One turning vector, and how many ticks it has turned
The counts run from 0 to 431.
[ -6.8 -50.0  25.7  20.4  -9.0 -16.2 -29.9 -11.8  -1.6 -11.6   1.5  -7.0
 -20.0 -22.5 -11.2  -5.5 -10.9 -24.1  10.9  -1.0  21.0   6.6  -8.5   4.3
  26.0 -15.8  -2.8  26.8  -6.8  10.4 -42.9 -48.4   1.7  -8.2 -16.0  -9.9
   4.4   1.1  24.1  -0.2  22.6]
16
[ 22.1  -2.2  25.8  13.7 -40.7  -3.4 -26.8 -11.6  13.4   7.0   1.8   0.4
   8.5 -24.8 -16.3  11.9 -27.8  -9.4 -20.1  18.2 -31.6 -20.0 -11.1 -21.6
  -6.0  22.6  -8.1  25.8   7.8  45.0 -21.5   7.5 -45.3  14.9 -13.0  -8.6
  21.2  -4.1  10.0  -2.3 -24.1]
53
[ -6.6   3.3  -8.9  -6.8 -10.8  -4.9  12.5  -2.3 -13.8  13.2   6.5  -9.7
  30.2 -11.2  47.1 -11.5  -9.1  25.3 -32.1 -31.2   3.4 -30.1  12.2 -14.5
  23.3  30.7   0.6 -32.6 -19.7  13.4 -34.5 -21.0  -3.6   9.1  -0.1   3.8
 -34.0 -17.2   6.8  21.2   6.1]
35
[ 19.8  14.4  29.6   7.7 -12.9  30.1 -20.0  14.5 -42.8   4.0 -11.6 -15.7
 -20.7 -22.0 -24.6  22.7 -11.7 -20.2 -16.1   2.7  27.8   2.9  19.7   3.8
  16.2  -5.4   5.6  20.4  -7.4  23.7 -53.8 -24.1 -15.3  -8.5   9.6 -22.6
  -5.0  -2.4  25.4  -3.4 -10.8]
139
[ 11.1 -12.8   1.8   8.3 -16.2   8.6 -13.7 -26.4  21.4 -16.0 -33.3   8.3
   7.8  -9.5  20.1  -1.5 -46.4  -5.5  12.8  17.4 -41.4  -3.4 -29.1   8.8
  -1.3  32.9 -24.5  -0.1 -22.3  -7.4 -25.6 -29.3  -2.4  16.4  -6.2  24.6
   3.1 -12.0  -5.3  25.0  13.9]
58
[ 14.7  -0.1   4.1  12.3 -26.8  -1.1 -32.8  -4.1  29.2   2.7 -31.5  29.3
 -15.0  -7.9  -5.0 -20.7 -19.3   9.9 -40.6 -11.6  13.4  -0.6   2.8 -11.6
  33.9   0.9  27.6  21.7  -4.0   3.9 -11.9 -16.9   0.2  57.9  -3.7  -2.0
 -19.4 -12.0  -4.3  -5.9 -25.4]
22
[  2.3  -8.6   4.6  12.8  11.3 -12.3 -31.5  26.9   0.2  16.2 -19.0  -0.6
  -6.8   5.7  12.5  -5.2 -18.8 -28.4   6.1  -1.5   7.6 -22.8 -20.2   4.6
  17.5 -15.2  27.0  31.4  23.2 -15.6 -47.1 -10.6 -32.4  50.2  -7.3 -24.6
  11.6 -12.2   5.5   3.2  -8.4]
173
[-25.3   1.7   1.7 -30.1  12.8 -15.3   1.2  10.4  21.1   0.6  20.5   1.1
  12.7   6.7  30.9   3.2  12.8   0.0  18.9 -19.4 -47.0 -39.9  -8.3 -17.2
   5.0  -0.3  -8.1   3.6  24.5  28.8 -30.4  15.7 -10.9  46.3   9.8  14.7
  -2.8 -16.7  21.7   4.6  11.1]
410
[-25.2   6.6  -2.0  -1.6  20.0  10.0  11.9  -7.6  25.9  -8.3 -20.3  -0.7
  17.9  10.9  27.9 -12.4 -14.6  -6.9   0.4  -5.7 -32.2  -1.4 -39.9   5.5
  -2.3  24.7 -18.5  13.4   8.2   5.7 -53.6  14.7 -46.6  10.9  21.0  -8.2
  24.8  -6.4  -7.2   7.9 -17.2]
86
[-17.3 -21.2  36.0  -6.1 -31.3  41.4   6.5   2.1 -17.6  -0.6  -4.4   8.7
  -5.9  -6.5 -36.1  11.4   1.1  12.2  29.9   1.2   9.3  27.9 -22.1   3.5
  13.9   3.9 -34.8   4.3 -30.3  20.6 -19.7 -26.1  22.8  20.2  16.6   8.2
 -11.2  16.3   4.5  -5.3  -0.3]
105
[  7.1  -2.2  -0.4  -1.2   3.9  11.0  -8.3  -3.5 -48.9  33.9 -16.7 -24.9
   7.4 -18.8   8.2  19.5  -4.5  17.2  40.8  34.2  -7.9 -25.0  -2.0  -3.4
  -0.5   6.1 -32.7  -4.9  11.4   8.4 -46.2   3.7 -24.0  16.9   2.7  -8.8
  -4.7  -3.4  15.0  22.1  11.4]
291
[-12.6 -32.4  -6.1   6.0  21.6  10.4 -17.5 -22.5 -29.0  -6.5   8.5   9.4
  26.8  -9.6  10.6   6.0  -2.2  -8.8  32.3  15.8 -29.5  -3.8  -9.5  -9.2
  13.1  29.0  -1.8   8.1 -24.6  13.9 -33.1 -25.6  39.7   7.2 -16.6  31.2
  -4.4 -13.4   5.3  25.5  23.8]
191
[ -4.5 -15.5  26.5  32.6  15.9 -18.6   9.1  -0.8  -8.4 -12.2 -17.0 -11.1
  -3.3  -8.2   3.2  12.2 -22.7 -26.3  -3.3  -6.6  16.7 -15.4 -22.7  13.2
  -5.5 -24.0  13.3  20.0  -2.2  17.1 -68.4 -23.5  -4.7  16.3  -9.2 -26.2
 -12.5  -7.8  17.7 -11.3  15.4]
13
[ 28.6  -1.2  23.7   1.1 -48.6 -11.8 -21.6   8.6  17.9   6.6  17.9   3.2
  -6.2 -21.9  -5.6   0.5 -11.3 -12.0 -25.0 -10.1 -15.5 -20.7   1.5  -9.2
  18.7  12.5   1.5  17.5  17.2  16.1 -22.7   0.3 -60.3  10.7 -14.3 -14.8
  17.7  -1.1  13.6  11.4 -21.5]
51
[  9.7   5.0 -10.7   2.0 -13.1   7.8 -18.0   0.7   8.6  10.5 -27.4 -11.9
  19.9  -1.3   8.3 -34.8  -6.8  17.8   6.8  -1.1  -9.7 -17.3 -27.0  -2.0
  14.1  27.3 -34.5   0.5   3.3 -21.0 -37.9   4.5 -29.5  24.8  27.1   2.2
  33.5  -2.6 -21.5  28.1 -44.7]
83
[ 18.2  -0.5   7.5  -1.5  10.3 -20.9  -0.3 -21.5  15.2 -18.8  10.2  29.5
 -11.7 -14.7  -6.9  -3.3 -14.9  -0.6 -19.1  -3.6 -56.8 -22.6  12.9  -8.5
  34.0  -2.7   1.8  21.8   4.0  31.2 -30.8  15.7  -4.9  41.5 -19.2  21.9
   0.2  -6.4   9.4  12.5  -0.9]
26
[ 10.4   3.6  -2.8   5.2 -19.4  -6.6  -9.3  25.1   4.9  40.4 -21.1   0.7
  -0.1 -10.0  -1.4 -25.8  -6.9   8.1   2.1   5.8  31.6   0.1 -13.5  -4.9
  31.5   2.0  16.1   4.2  16.9 -17.7 -29.2   2.8 -37.7  47.3  -2.7   2.4
  12.5  11.3 -12.6  32.1 -34.3]
332
[ 10.3 -18.3  34.8  28.1 -10.7  30.0  -2.1  -2.8 -29.4  -8.1 -13.1   6.2
 -18.7 -13.6 -25.4  31.6  -5.0   0.5  16.2   6.7 -19.2  -5.3 -13.1  12.9
   1.3 -22.0 -31.4  31.1 -13.9  18.7 -54.5  -6.1 -10.6  11.1  17.6 -18.2
  -3.9  -6.9  16.0  -7.3  28.3]
264
[-33.7 -19.4  -1.3 -15.8  16.6 -28.3   3.6 -16.1  12.1   1.6 -38.0 -24.3
  -5.7  -1.0  -5.6 -43.7  -1.1  15.4   9.4  22.8  -6.8  34.0   2.1   6.5
  32.1  10.4 -20.6  -5.5  -7.5  29.0 -26.0  -8.5 -10.5   1.9  19.7  31.8
  10.6   5.2  30.5  20.1   3.1]
118
[-18.3 -22.2   9.3   6.6 -35.0  15.6 -41.7  -2.0  35.7  -7.8 -32.5   7.4
  -1.1  -8.8   3.8 -35.4 -15.0  -2.6   3.8   5.2  11.2  35.8 -30.5  14.4
  10.8  14.8   9.9  13.2   0.3   1.3  -9.0 -49.3   2.2  18.3  10.0   2.3
 -19.4 -10.2  19.5  -8.1   7.8]
430
[-13.2  -7.8  -1.6  -9.0 -16.8  52.0  -9.9  -6.5   1.2 -20.1  11.7  13.0
   9.1  -5.3  19.2  14.5  -9.4 -25.1 -25.4 -11.9 -19.4   3.1  -4.4 -24.4
  13.0  34.5  22.9   6.5 -33.0  25.4 -30.0 -16.4  -6.0 -14.3  -1.0   2.1
 -36.4 -36.3  15.0   4.3   6.2]
63
[-18.2 -22.5   3.5  -4.0  -7.2  -3.8 -23.7  11.8 -42.2  40.2  11.5 -27.7
   8.1 -16.2  22.8   0.4  -3.7   7.0  15.0   2.2  37.2 -13.1  16.8 -10.5
  17.8  28.7 -14.2  -7.9  -2.4   6.9 -27.7 -45.7 -16.7  -2.9  -3.3 -11.5
   1.2  -1.0  22.5  20.4   9.7]
167
[-30.8 -35.8  -1.2 -11.4  40.5   9.8  15.3  12.0 -32.5   3.9  19.7   1.9
   3.4   4.8   5.4 -15.7  15.4 -23.7  32.1  -3.9   4.2   2.9 -20.1  -4.2
  29.4  -6.4  16.4   4.1  -4.1  -4.7 -56.8  -3.6 -17.1  11.5  -7.4   2.0
  -6.4  -6.8   7.3  25.3  13.5]
324
[-22.4 -23.8  46.2  -9.4 -23.4  30.9  13.5   8.8 -18.1  -2.2   5.3  16.1
  -5.0  -1.1 -33.3  12.2  -0.3   5.7  33.7   3.9   2.9  24.4 -31.0   3.4
   7.5   3.3 -28.3   3.1 -21.7  34.1 -25.0 -22.3  22.7  16.3   6.8   4.9
  -5.2  18.9   9.7  -9.8   2.4]
104
[-21.9  -5.6   4.9   9.5  -3.7 -13.1 -27.3  19.0 -25.7  52.4  -6.6 -25.8
  23.7  -0.5  29.1  -6.4 -13.3  15.9  -5.7   7.3  36.3 -17.9  -0.1  -5.4
  21.0  25.8  -3.4  -1.4  10.6   5.6 -21.5 -39.2 -14.6  20.4  -2.9 -36.8
  -3.6   0.3   8.4   6.5 -13.8]
169
[ -1.5  -2.3   4.7   8.9 -16.0  12.8 -40.1  -8.5  12.3  16.6 -43.2  18.9
 -17.0  -4.4 -18.0 -10.2 -22.6  -2.2   5.3  47.5 -13.8  13.6 -27.2  -9.0
   9.7  12.0   8.9  22.9   9.0   6.1  -6.8  -4.8  -8.2  59.1   1.0 -11.0
  -0.1  -1.3  -0.1  -4.8 -25.8]
305
[-11.6 -25.8  31.4  18.0   0.3 -14.9 -38.4  -3.6  -2.5 -11.9  -5.1 -18.8
   4.8 -14.6  -4.8 -10.2 -13.3 -11.8  18.7  33.4 -23.7   7.7 -27.4  24.6
  -3.7  -2.0 -16.5  26.6  22.5  23.0 -46.4 -32.1 -14.1 -12.0   0.0 -24.1
   6.3  -3.1  35.6   2.2   7.1]
426
[  0.1   7.2  11.8   1.9 -27.3  10.0   1.8  -1.8  29.1  -1.3  12.2   2.9
  27.4 -27.8  26.4 -16.5 -17.5 -12.2 -19.1 -46.1   8.9  -3.3 -18.4  -8.9
  -0.8  36.6   0.2  13.1   9.2  23.7 -38.3 -12.9 -37.5  -7.4   3.1   5.8
  29.7  10.0   2.2   5.7 -23.5]
211
[-13.9  21.1   7.7 -49.4   1.5  -1.7   0.6  -3.5  10.0   6.2   9.7 -10.4
 -24.4 -10.0  16.6  16.8  16.8 -13.3   4.0  -7.3   2.5 -29.8  16.0 -50.1
  22.7  -0.9 -10.6  -1.9  31.4  27.0 -41.0   3.9 -13.1  22.8   6.7   9.3
  14.2  10.7  15.9   8.4 -32.9]
126
[ -7.8 -24.6   0.0  -6.1  -3.8   8.2 -16.3   6.8 -50.3  30.9   9.8 -24.9
   8.6 -23.5  14.7   2.7   0.2  -5.7  25.2  -3.2  34.4 -16.0  21.9 -13.1
  19.4  19.7  -8.3   1.3 -11.7   9.1 -33.4 -40.9 -13.4  -9.7  -1.3  -0.3
   8.7  -2.4  22.8  13.6  23.6]
166
[-43.9 -53.3  14.3 -13.0  18.7   2.5   8.6   8.8 -28.7  24.3  35.0  -1.8
   0.4   0.5  -3.1 -26.7  17.6 -12.2  25.3   1.8  15.9  20.0  -8.6  -6.1
  36.2  -0.8  -2.0  12.6  -7.3  17.5 -32.2 -12.3 -27.2   2.1 -16.5  -1.2
   3.4  10.8  23.3  22.0   4.6]
326
[ -5.6   7.4  -3.9  -4.2   0.0  11.2 -25.3   5.4  15.5   4.0  -8.2 -22.2
 -15.1 -16.1  27.4  10.2  15.9 -24.2 -29.4 -19.1   7.7 -13.0  34.8 -31.6
  34.1  15.4  14.1  13.7  -0.7  16.9 -46.2  -1.7 -27.1 -21.1  14.3  30.7
  24.6 -14.6  18.5  23.9   6.3]
374
[ 22.3   0.4  32.5  21.9 -33.0  18.6 -48.9   9.8 -21.1  15.8  -4.5   1.9
   5.0  -8.9 -17.4  18.2  -1.7  23.7  -7.6   0.7  -7.1 -19.8  15.9  10.9
  31.1  11.5 -40.6  25.8  -6.0  -3.7 -27.9 -28.1  26.8  27.9  17.3 -11.6
   6.6   0.4  -6.1   7.3 -14.0]
391
[ 16.6  34.3  14.8  22.2 -20.0  22.0 -12.9  27.8 -15.3  16.5 -11.6 -16.5
  23.7 -15.5  18.6  13.5  -6.2   4.0 -12.8  -9.1   8.5 -26.8 -22.3  21.5
  -7.8   5.2   9.3   7.0  25.3  12.2 -54.1  -4.5 -28.8  19.2  18.0 -30.1
 -23.0 -18.1  15.7  -0.8  -5.0]
421
[-24.6 -29.4  14.4  17.5 -21.5   7.0 -43.5  -5.3  25.0  -2.5 -29.6  -2.3
   7.5  -4.6  -2.3 -31.2 -20.1   5.6   8.2  19.9   6.0  40.9 -30.1  16.0
  -1.2  18.0  -0.4  15.2  -1.0  15.2 -11.7 -44.5  -0.5   9.2   7.8  -3.2
 -17.1  -9.1  27.0 -17.5   9.8]
429
[  7.3  33.2  17.8  20.0 -28.7  22.5  -4.4  29.0 -14.0  27.3 -13.6 -11.0
  34.1 -16.7  29.9  11.7  -7.6  17.5 -18.4 -10.0  10.3 -11.4 -18.1  18.9
  -6.1  18.0  -1.9   2.2  25.9  11.5 -45.5 -13.6 -29.0  17.0  15.6 -27.2
 -24.5  -5.5  10.9   0.5  -5.3]
420
[-10.7  -2.3   8.9   7.3 -17.4  11.4 -48.6 -12.5   9.6  22.2 -34.5  11.2
 -16.4   1.1 -17.5 -12.3 -21.5   3.1  -1.6  51.1 -10.9  12.5 -17.6 -15.6
   8.1  13.0   8.4  30.6  16.1  20.2  -3.6 -13.7 -12.1  44.2  -6.4 -25.0
  -4.1   5.6   8.2  -9.6 -38.0]
304
[-31.3   0.3   1.6   3.6  18.6  16.5  10.6  -3.8  28.7 -14.2 -22.6  -1.2
   8.1   2.4  23.1  -8.9 -12.9 -18.3   0.1  -7.1 -26.9   7.0 -39.5  -2.4
 -12.5  15.1 -10.5  21.1   2.8  18.8 -53.5  19.3 -46.6   3.1  21.9   2.9
  26.0 -12.9   4.9   1.1  -4.4]
87
[-17.7 -14.2  12.4 -26.9   1.3 -27.4   5.2  -5.3  38.0 -17.8 -10.4 -26.5
 -18.6  -8.7  17.0   5.5  14.4 -18.8  19.9  -6.1 -21.5 -18.4  -1.4 -21.4
  13.0 -11.0  -5.6  -7.5   5.6  26.0 -49.9   8.6 -21.8  -3.2   8.9  24.8
   5.5 -19.0  29.5  20.4  26.1]
250
[ -5.5 -22.8  13.3 -11.7 -50.1  13.6 -13.1  10.6 -13.8  19.7  16.8 -13.6
  25.0 -10.7 -33.2 -24.6   8.2  18.3  12.8 -15.9  14.0  -0.5 -17.5 -17.6
   3.3  28.1 -10.0   3.0 -11.9  31.1 -12.0  -3.0 -39.4  12.4  20.7  -1.8
  14.8  14.4   5.0  -0.3 -23.1]
79
[  1.0   8.1  10.5   2.7  32.0  17.9 -11.7   0.2 -15.5  -9.2   2.8   2.6
 -11.3   3.5  13.1  35.3   7.7 -34.0 -13.3  17.3 -18.3 -10.1  -0.4 -29.0
  34.6   1.3  19.1  18.7  -3.0  12.3 -62.2  -7.0  26.1   6.5 -15.8   6.4
  -7.7  -7.5  -1.8  33.3 -15.6]
349
[-14.7 -44.3   5.1  12.0  15.6 -13.0 -21.2  -0.7 -35.0  19.8  13.6 -20.4
   6.9   4.3   2.8   2.7  13.9  -1.9  27.0  13.6  -6.3 -47.5  -5.0 -30.2
  16.0 -13.2  -6.3  19.8   1.5   9.7 -52.8   1.0 -20.5  16.0  -6.9 -16.8
  -2.1 -20.0   1.3  19.2  17.6]
41
